In the data rows, 50 means zero.
Every row has a hidden score. How much higher is the second row's score than the first row's in each pair? 20 means about the same, 40 much higher and 0 much lower. The score is a weighted sum of the row's numbers plus the product of two more (or one squared), each taken from its middle value.
62 46 38 40 39 59 45 58 54 41 53 46 52 69 55 49
62 45 42 35 33 52 45 51 52 40 57 46 52 68 56 47 >> 17
53 41 43 61 72 44 73 52 37 50 49 58 56 52 37 40
40 40 41 51 57 32 52 49 59 44 55 45 44 54 34 37 >> 18
66 44 37 34 35 53 46 52 55 40 54 47 55 68 51 49
63 47 41 35 37 53 51 52 55 37 55 47 55 71 53 44 >> 18
37 55 63 64 66 50 53 47 48 58 45 56 52 35 47 51
33 34 47 53 50 34 47 51 65 45 58 55 54 55 41 43 >> 9
51 66 61 48 37 55 35 53 67 59 46 38 48 54 60 61
63 43 35 37 35 53 49 54 54 41 55 48 54 66 50 49 >> 19
39 41 42 49 50 28 49 48 63 44 53 44 51 57 37 39
66 43 33 36 38 53 50 50 50 39 57 47 57 68 52 42 >> 17
56 23 34 61 54 49 64 44 51 48 56 57 67 54 40 43
54 60 63 52 45 68 47 50 38 56 43 52 41 41 60 65 >> 26
57 47 40 44 41 48 63 47 30 45 51 42 65 48 61 54
64 50 36 33 38 53 51 53 55 40 52 49 55 69 55 47 >> 8
63 55 61 53 45 66 44 49 36 56 42 56 55 40 60 64
58 49 60 53 55 63 55 48 33 56 48 56 63 44 59 59 >> 20
51 72 60 31 53 41 40 59 51 50 37 39 45 55 68 58
57 55 50 54 49 67 48 52 37 59 48 50 51 42 59 64 >> 21
38 58 64 64 62 46 53 45 49 58 44 55 51 35 48 52
65 58 55 51 46 70 48 51 36 55 43 46 55 45 57 61 >> 23
64 42 36 36 37 50 52 52 52 37 55 44 56 70 52 46
49 57 44 51 38 53 35 52 71 59 44 47 48 49 53 64 >> 19
55 58 55 53 44 69 50 50 47 57 45 56 55 42 66 65
61 61 56 50 50 70 48 53 43 56 42 52 55 46 62 65 >> 18
32 39 40 46 38 27 54 45 61 39 59 52 46 54 50 43
62 44 32 35 35 53 46 55 50 38 60 48 54 65 55 44 >> 23
43 31 45 66 44 53 59 40 50 43 67 60 56 52 37 49
50 58 54 51 53 63 49 54 35 51 48 57 50 40 63 55 >> 33
34 59 69 63 66 46 55 47 47 56 43 57 48 39 51 49
63 51 36 33 32 54 47 54 52 38 56 47 52 65 55 44 >> 10
56 51 54 57 48 61 53 52 37 52 48 60 57 40 59 62
38 55 68 62 63 46 53 48 46 59 40 50 51 36 42 54 >> 23
60 59 63 51 51 71 52 45 34 54 52 53 52 45 61 51
68 47 40 33 35 55 46 53 49 41 54 44 53 68 54 48 >> 11
63 44 42 33 39 54 50 49 52 37 58 48 53 72 53 43
39 55 62 65 67 47 53 49 47 60 39 53 51 37 46 56 >> 31
38 51 64 66 66 47 49 50 50 60 40 54 47 34 44 53
58 50 44 41 57 51 36 62 59 51 50 42 26 51 38 41 >> 27
50 29 38 64 50 53 56 44 51 49 62 57 55 43 33 45
36 45 56 45 50 34 46 46 57 46 59 45 51 56 46 39 >> 17
48 42 43 54 66 39 76 48 36 42 54 56 48 52 41 36
35 52 64 68 64 50 56 44 43 58 47 52 51 34 49 52 >> 24
55 26 36 62 61 52 62 47 53 49 58 58 61 51 31 42
53 60 58 58 45 71 48 48 38 58 46 48 48 39 57 64 >> 27
37 55 63 65 67 44 54 49 49 60 43 55 51 37 47 55
46 39 41 61 69 44 73 52 35 47 54 49 47 50 35 45 >> 27
53 63 50 42 39 52 31 55 64 57 46 38 46 53 57 63
34 58 64 64 63 48 51 53 52 58 43 56 46 33 47 50 >> 24
65 50 56 48 52 64 53 56 39 60 42 57 49 43 64 72
71 42 37 33 41 55 49 54 50 43 55 48 56 69 52 45 >> 15
52 62 50 42 35 54 30 49 64 58 48 40 47 50 58 60
55 56 70 54 49 71 41 44 39 58 45 55 47 41 55 58 >> 27
43 70 57 57 46 51 31 48 65 59 48 31 36 43 37 46
63 50 37 36 34 54 57 47 53 36 61 51 53 69 55 39 >> 5
53 39 45 59 67 52 76 47 37 47 55 60 54 53 42 39
49 39 44 59 66 46 76 45 38 44 53 61 59 51 45 40 >> 18
58 28 36 57 53 48 55 48 50 48 54 55 51 46 28 39
38 44 50 46 52 35 42 49 59 44 58 48 49 55 42 33 >> 5
35 42 39 53 54 29 54 46 60 43 55 45 46 55 35 34
64 44 46 37 37 55 49 53 52 42 56 42 55 71 52 48 >> 17
34 52 63 64 64 48 56 44 50 58 46 59 51 35 48 55
62 51 55 51 47 70 50 50 36 54 45 56 47 44 61 63 >> 26
54 57 49 44 36 53 35 49 70 61 46 39 48 53 53 62
50 47 51 40 51 40 70 50 30 47 46 52 59 49 68 58 >> 27
57 58 68 58 48 70 45 45 37 60 45 53 56 42 57 57
49 77 58 36 50 39 50 51 53 57 39 37 46 44 68 50 >> 23
60 25 40 60 58 56 48 46 48 56 57 47 65 48 30 41
41 41 42 46 51 33 48 56 63 45 50 47 50 59 43 41 >> 13
44 60 57 57 45 68 51 47 40 53 49 53 47 36 60 62
42 46 49 63 62 45 73 47 34 42 56 57 55 54 47 39 >> 10
32 55 62 63 61 47 51 47 48 59 45 57 49 34 51 52
65 44 38 34 35 53 51 50 49 40 57 47 58 69 56 47 >> 11
38 55 64 63 63 48 53 45 48 56 46 58 47 34 46 51
65 51 53 50 47 70 49 52 41 52 45 56 53 48 56 65 >> 18
52 45 53 54 56 53 28 54 64 55 59 47 36 52 29 40
49 73 55 36 48 38 44 56 58 54 34 37 39 52 64 57 >> 34
51 36 46 56 66 42 72 49 35 48 54 58 56 51 40 41
63 46 39 36 31 55 47 49 51 41 56 43 52 66 53 48 >> 17
36 57 63 64 61 47 51 47 49 59 45 55 49 34 49 48
66 47 61 45 53 62 51 57 31 57 43 55 52 44 62 71 >> 19
64 47 40 37 36 54 48 52 52 41 56 47 53 68 50 44
38 56 66 61 64 48 51 45 45 60 46 55 48 33 47 52 >> 27
44 83 67 45 48 51 42 54 52 55 41 43 32 44 62 63
42 64 47 49 34 49 30 47 66 57 48 33 44 46 51 55 >> 25
65 45 36 34 37 49 53 51 52 39 54 45 56 71 49 46
52 64 52 44 33 52 29 44 63 58 48 36 48 47 60 59 >> 23
38 55 62 67 63 52 53 45 45 57 46 56 52 34 50 54
36 29 41 62 63 37 43 61 72 51 44 62 52 52 40 53 >> 15
64 40 36 35 38 56 50 55 53 42 55 45 57 68 56 49
38 47 41 52 45 45 78 44 38 45 45 58 55 48 67 56 >> 24
65 55 60 50 41 74 47 47 38 57 49 50 45 42 58 56
67 46 37 34 36 52 52 49 51 40 55 45 53 70 52 44 >> 11
47 78 64 39 46 43 40 52 64 52 42 38 49 57 62 54
33 62 66 64 63 53 50 50 49 60 40 49 47 36 52 51 >> 33
67 49 54 54 52 65 49 52 38 60 36 49 56 43 56 71
34 38 43 52 52 29 50 49 63 42 55 49 55 60 40 42 >> 4
44 64 55 42 29 45 35 51 69 64 43 42 46 51 61 56
54 49 53 47 34 50 24 49 62 56 50 44 29 42 33 49 >> 13
59 48 37 37 36 51 51 57 53 37 60 49 56 69 50 51
40 41 47 48 47 34 47 45 60 41 59 41 56 58 38 38 >> 23
44 64 57 47 38 48 24 48 68 60 47 37 47 47 56 56
41 54 69 56 64 50 50 48 48 61 41 59 46 36 52 56 >> 26
61 49 38 36 36 55 50 53 53 38 56 46 51 68 51 47
48 58 61 50 34 53 29 36 65 59 59 49 31 40 39 37 >> 23
34 56 64 61 66 46 50 52 52 60 40 55 47 36 48 57
66 50 41 34 38 50 48 51 55 37 58 46 55 69 54 43 >> 11
42 45 51 44 54 35 44 54 64 44 53 54 56 61 48 37
52 47 44 51 66 53 40 58 61 47 54 58 29 46 36 34 >> 24
42 42 49 51 58 31 49 48 57 53 54 44 44 53 31 39
46 49 58 43 53 43 48 56 32 50 46 46 56 46 62 61 >> 16
37 42 50 44 41 34 51 42 63 43 62 47 53 59 42 34
36 39 54 47 48 37 39 54 66 46 57 57 51 58 47 44 >> 22
45 39 44 60 62 45 73 45 31 45 55 55 51 50 44 40
64 39 35 37 35 54 49 51 52 41 56 44 50 67 50 51 >> 26
34 39 35 51 54 26 49 54 64 43 52 53 44 52 39 38
42 62 47 52 30 54 28 47 66 56 47 37 43 45 56 60 >> 23
59 57 52 54 53 65 48 56 42 56 40 54 57 43 61 66
37 44 49 46 56 33 55 58 34 53 44 51 52 41 64 65 >> 22
53 60 55 39 35 48 33 49 68 59 47 35 45 47 54 59
36 45 47 49 56 31 51 50 61 43 59 50 51 60 41 35 >> 14
61 46 52 54 59 64 53 59 43 54 39 53 56 48 60 68
54 35 45 59 66 41 71 47 30 48 54 49 58 52 39 42 >> 21
39 51 68 64 65 50 51 50 45 60 44 55 50 35 50 55
44 37 50 61 62 43 66 47 38 43 58 60 47 49 39 36 >> 2
38 59 61 65 63 44 51 51 49 58 43 57 44 33 43 59
39 46 59 61 66 55 33 57 70 59 50 64 40 38 35 46 >> 20
34 56 61 66 66 47 51 49 51 57 41 54 46 36 47 57
63 42 33 37 35 52 55 50 53 38 56 49 58 69 54 47 >> 15
44 51 61 61 65 45 49 50 46 60 40 52 51 32 44 51
51 39 61 47 50 47 24 52 58 62 58 52 34 41 36 42 >> 9
50 40 47 54 68 42 69 51 32 45 53 62 53 52 47 42
40 51 63 66 63 48 51 48 48 57 44 59 49 35 47 57 >> 27
40 33 42 49 53 26 42 52 59 51 54 46 50 53 32 44
51 53 59 39 58 43 59 57 35 49 43 53 49 48 74 64 >> 18
59 52 55 54 54 67 56 50 34 55 48 53 59 48 62 62
51 33 45 58 67 44 74 49 34 48 54 58 54 50 42 42 >> 18
38 49 46 65 45 47 43 64 70 50 46 44 37 52 35 66
52 27 38 59 49 50 57 43 44 49 59 51 52 44 35 42 >> 26
32 43 47 49 49 35 43 51 65 42 52 50 46 57 41 42
62 44 37 37 33 54 48 50 51 39 58 44 56 68 50 46 >> 23
57 68 64 47 45 56 30 47 62 59 54 32 40 49 36 36
49 60 46 45 33 53 34 52 66 54 46 45 45 48 59 65 >> 11
61 51 38 35 38 53 49 55 55 40 56 47 56 70 55 45
63 44 39 37 32 57 49 51 51 41 57 47 54 67 56 48 >> 21
46 59 52 61 45 54 28 45 66 60 53 43 43 40 33 39
65 58 55 46 49 60 49 53 35 61 34 59 49 39 62 65 >> 29
39 56 54 62 50 56 35 51 71 60 50 51 27 39 35 46
53 61 51 45 36 55 28 48 64 62 47 39 46 46 57 62 >> 19
53 59 51 53 47 64 47 54 40 54 42 53 45 38 61 66
59 30 47 44 49 52 64 57 35 52 51 53 71 49 67 64 >> 15
57 53 54 52 42 67 52 47 42 51 46 62 50 42 65 60
63 45 40 37 38 53 51 50 53 36 56 50 57 71 54 41 >> 6
39 44 40 67 52 46 40 50 64 46 59 67 42 43 31 42
47 38 44 62 66 48 72 48 35 44 59 57 52 53 39 36 >> 27
32 57 62 66 67 50 57 42 48 57 43 58 50 37 49 46
59 25 25 61 60 50 58 50 52 47 56 65 55 43 39 43 >> 15
53 55 50 41 36 52 29 57 67 56 42 46 42 52 58 68
57 33 38 62 51 48 59 45 42 48 59 48 57 45 31 41 >> 28
66 49 37 35 39 53 53 48 53 34 56 50 57 71 51 43
36 48 50 51 51 38 42 46 67 46 57 48 49 52 35 34 >> 22
49 72 61 35 53 37 38 57 63 54 36 48 38 48 63 53
34 60 55 65 49 61 29 49 66 53 62 45 38 47 40 40 >> 9
35 41 46 50 51 32 53 51 64 43 57 52 50 59 43 40
38 57 64 63 62 46 51 50 48 58 41 53 49 33 47 56 >> 29
40 54 63 63 61 47 54 49 45 58 44 56 52 33 50 56
58 44 34 39 33 53 48 49 50 37 59 47 53 66 51 45 >> 10
37 43 39 57 59 34 51 53 65 45 53 47 46 58 32 41
58 62 58 58 47 70 48 47 39 57 44 50 49 41 57 63 >> 25
52 59 56 55 50 71 48 55 40 56 48 55 50 41 60 66
64 31 40 60 46 54 46 41 51 49 63 48 62 46 36 46 >> 18
52 68 54 44 35 54 28 51 67 58 45 39 44 49 58 56
33 59 64 61 64 46 51 49 52 57 42 58 44 34 49 54 >> 18
67 45 39 38 34 54 50 49 53 39 58 47 59 70 52 46
63 49 39 34 33 54 51 48 52 38 60 46 56 69 55 41 >> 21
37 38 40 48 44 28 53 49 64 42 54 47 54 58 43 43
65 51 59 44 38 62 53 34 38 58 56 45 70 50 65 41 >> 33
48 77 62 34 44 38 45 53 54 53 37 42 37 48 68 57
56 30 39 40 51 43 61 62 39 41 47 63 63 51 65 61 >> 12
62 54 53 51 47 68 50 52 35 57 48 53 50 41 57 58
51 42 36 55 70 41 75 51 36 41 50 53 52 51 41 40 >> 23
54 45 49 39 58 52 70 56 37 44 52 58 67 56 73 59
48 37 47 58 64 41 70 46 39 45 55 55 50 51 34 34 >> 28
63 44 39 36 37 55 47 51 47 39 57 47 53 68 54 46
64 50 38 37 36 55 47 51 51 36 57 45 49 68 53 45 >> 20
58 57 55 49 45 70 44 52 35 54 46 50 41 38 62 61
50 40 41 56 69 42 75 47 34 47 52 53 54 51 43 36 >> 20
53 39 43 61 68 51 67 51 32 46 53 56 55 48 40 45
58 57 54 51 51 63 57 52 40 54 41 61 56 45 64 66 >> 22
61 44 38 36 33 54 49 50 49 40 57 45 53 68 55 44
38 41 41 53 56 28 47 53 66 46 51 52 52 57 34 40 >> 23
37 51 51 50 51 38 48 50 65 47 56 43 44 56 37 40
51 67 62 54 43 75 54 44 38 56 51 44 46 42 63 54 >> 33
55 55 49 42 42 56 39 50 65 51 56 60 25 45 41 36
60 48 34 39 35 53 53 50 55 38 58 51 52 68 51 42 >> 13
57 57 58 49 48 63 55 47 30 60 43 47 51 40 62 65
60 46 38 33 34 49 52 51 49 38 61 47 53 69 52 44 >> 5
63 48 38 33 33 53 52 51 53 38 54 46 55 70 54 49
55 58 59 55 53 72 49 50 41 53 48 58 54 45 58 57 >> 28
62 45 39 38 36 56 48 49 51 40 51 43 51 70 47 44
39 45 51 49 52 34 48 48 59 46 54 41 45 54 37 37 >> 22
49 66 51 43 35 46 34 50 68 59 47 36 47 50 54 56
35 47 47 50 58 47 62 56 43 48 50 56 64 46 75 60 >> 15
57 55 58 58 55 73 48 51 42 59 47 58 52 42 58 63
37 58 68 60 60 49 53 45 48 58 41 53 49 33 49 53 >> 18
53 45 54 43 61 39 42 57 62 52 49 54 35 52 39 37
43 46 45 65 67 48 71 48 35 45 55 53 55 51 38 37 >> 13
56 53 50 59 49 66 48 54 44 57 40 56 48 40 55 70
53 72 68 37 43 42 37 47 58 56 41 40 43 51 62 57 >> 20
31 68 52 60 43 54 40 48 69 50 50 42 23 46 39 41
61 52 54 51 49 64 53 53 39 54 42 56 52 46 59 67 >> 23
59 36 42 39 44 50 70 44 35 42 59 63 64 58 66 40
65 45 34 35 36 53 49 55 48 39 57 45 51 66 55 47 >> 18
55 38 51 45 61 43 67 56 36 50 44 49 76 52 63 69
40 42 42 43 53 31 51 49 63 42 57 51 44 51 40 35 >> 33
52 61 59 57 54 73 40 57 42 53 43 55 50 42 63 61
65 55 49 48 48 64 49 52 34 55 46 48 40 38 52 60 >> 27
43 53 58 64 57 44 41 49 64 54 54 53 46 37 27 32
56 57 48 53 44 69 51 51 41 52 47 45 42 41 57 61 >> 27
53 66 50 41 33 53 33 50 64 57 48 39 44 51 61 59
38 40 38 51 58 26 50 50 59 47 55 52 52 57 38 36 >> 14
37 58 62 63 65 48 53 51 47 58 43 57 47 34 48 51
68 63 56 49 47 74 46 50 39 57 46 47 51 45 59 58 >> 22
64 48 37 33 36 52 48 54 49 41 55 46 49 67 52 43
55 60 53 53 45 71 55 47 42 53 47 47 47 43 60 62 >> 23
65 43 40 35 33 55 47 49 49 40 59 47 50 67 52 43
67 46 41 35 33 57 50 51 52 39 56 48 54 69 56 46 >> 23
60 44 32 40 33 54 51 50 52 35 57 45 56 69 49 47
45 45 53 58 49 56 46 51 62 50 53 54 23 48 40 41 >> 26
48 47 50 36 49 48 65 52 41 44 50 63 59 55 78 55
59 66 55 51 50 70 39 54 38 58 40 52 46 39 58 57 >> 17
38 53 59 63 67 46 56 51 46 60 40 54 49 36 48 57
37 51 61 53 64 49 71 46 44 46 53 56 60 57 62 48 >> 17
45 43 44 58 65 40 74 47 34 45 52 54 54 51 40 35
41 74 57 55 56 48 28 50 65 54 52 31 40 43 38 41 >> 26
34 54 58 67 62 42 57 47 47 57 43 54 53 36 47 55
33 60 68 66 62 49 46 50 52 57 40 51 46 35 45 52 >> 21
33 35 38 55 51 28 51 52 66 43 55 50 47 53 35 41
56 44 45 38 44 30 76 42 40 47 47 51 57 54 55 46 >> 30
29 62 65 64 66 45 50 47 50 54 43 57 47 37 49 50
56 55 43 46 36 55 31 50 62 61 47 34 50 50 56 66 >> 25
35 55 67 64 63 49 51 47 49 58 43 55 48 34 46 49
66 50 37 32 34 53 51 51 49 41 56 43 58 69 56 45 >> 15
46 60 51 60 52 57 34 47 68 53 57 36 45 49 28 36
67 49 52 48 56 66 58 56 38 54 45 52 55 49 59 67 >> 17
30 40 44 59 56 31 49 51 70 45 58 58 46 53 36 41
55 44 42 56 68 47 67 52 30 44 52 57 60 50 42 37 >> 27
63 46 33 39 38 54 50 51 53 38 58 49 56 68 50 42
37 42 41 52 49 25 52 50 66 41 55 48 53 52 36 41 >> 22
35 71 71 67 57 62 35 48 63 60 44 41 43 42 39 46
40 67 50 46 33 51 33 49 68 53 50 40 42 51 59 55 >> 16
63 44 35 35 35 51 55 49 53 37 58 51 58 71 52 46
39 56 60 67 65 47 50 50 50 58 42 53 50 34 44 56 >> 29
50 69 63 37 48 37 44 53 62 53 38 47 43 51 67 60
56 59 63 57 47 72 44 45 36 57 47 54 55 42 56 57 >> 23
43 31 43 68 54 52 65 45 51 45 60 51 60 53 33 38
45 79 65 42 46 45 54 51 57 53 38 43 45 52 73 60 >> 26
57 66 66 51 50 72 54 49 39 52 51 52 45 47 64 60
43 50 65 63 60 46 52 49 47 60 42 54 54 34 45 57 >> 18
54 31 33 66 57 55 58 47 51 50 58 52 68 49 34 39
35 61 64 59 61 47 55 50 49 58 39 57 44 34 53 56 >> 22
35 39 42 53 51 32 53 50 64 43 57 49 48 60 38 41
34 56 60 63 64 49 57 46 47 56 46 59 51 34 49 53 >> 26
41 40 46 61 67 44 77 51 42 41 55 63 51 55 41 39
48 68 62 48 54 58 31 46 64 55 61 47 34 45 41 25 >> 26
52 39 42 55 68 41 71 49 34 47 52 55 50 46 39 36
36 43 43 51 59 33 43 55 65 41 55 51 41 55 38 37 >> 8
44 28 35 67 49 54 58 41 49 48 67 59 60 47 39 45
69 54 51 29 42 58 48 44 30 55 50 44 53 41 67 51 >> 38
66 46 36 33 38 53 48 54 53 37 57 49 52 69 51 48
36 53 65 65 64 47 57 46 50 59 40 55 51 37 49 55 >> 30
41 53 65 60 67 49 53 49 48 62 45 56 47 35 45 52
39 61 65 62 61 50 52 46 48 58 41 54 49 34 47 52 >> 19
65 44 50 50 47 66 53 56 36 54 45 55 48 43 60 68
63 44 34 40 39 54 52 51 56 38 56 46 59 70 45 46 >> 10
46 50 46 59 43 44 33 44 61 50 60 39 36 43 22 38
66 58 58 43 51 69 49 52 30 55 50 50 47 43 64 57 >> 22
48 64 54 44 36 52 28 48 60 60 49 37 45 47 60 60
34 46 47 48 50 37 46 48 62 43 59 46 50 54 43 34 >> 11
37 51 44 52 58 36 47 51 65 44 56 50 51 54 36 32
39 43 47 52 47 35 47 43 63 48 57 39 48 50 34 34 >> 27
36 44 42 51 58 31 48 48 60 46 54 45 52 55 34 33
64 49 44 35 38 58 50 52 51 40 57 42 56 71 54 41 >> 16
63 55 57 50 50 69 48 48 36 59 45 52 57 41 61 60
63 52 36 35 34 53 50 53 52 38 56 47 54 69 56 44 >> 9
35 56 59 63 64 43 56 49 49 55 41 56 49 35 49 56
41 38 52 61 65 43 72 50 37 45 57 65 46 50 46 41 >> 15
49 82 59 41 54 43 46 54 60 52 35 41 45 51 61 54
32 55 61 70 67 49 53 48 49 58 46 56 46 35 46 51 >> 23
39 59 66 61 63 47 47 50 46 59 41 53 47 34 48 56
52 65 54 42 37 53 26 49 64 60 47 32 47 51 56 56 >> 22
58 64 62 52 51 69 45 47 34 56 49 47 48 42 57 52
55 70 62 34 55 41 44 57 55 52 36 42 43 52 69 58 >> 22
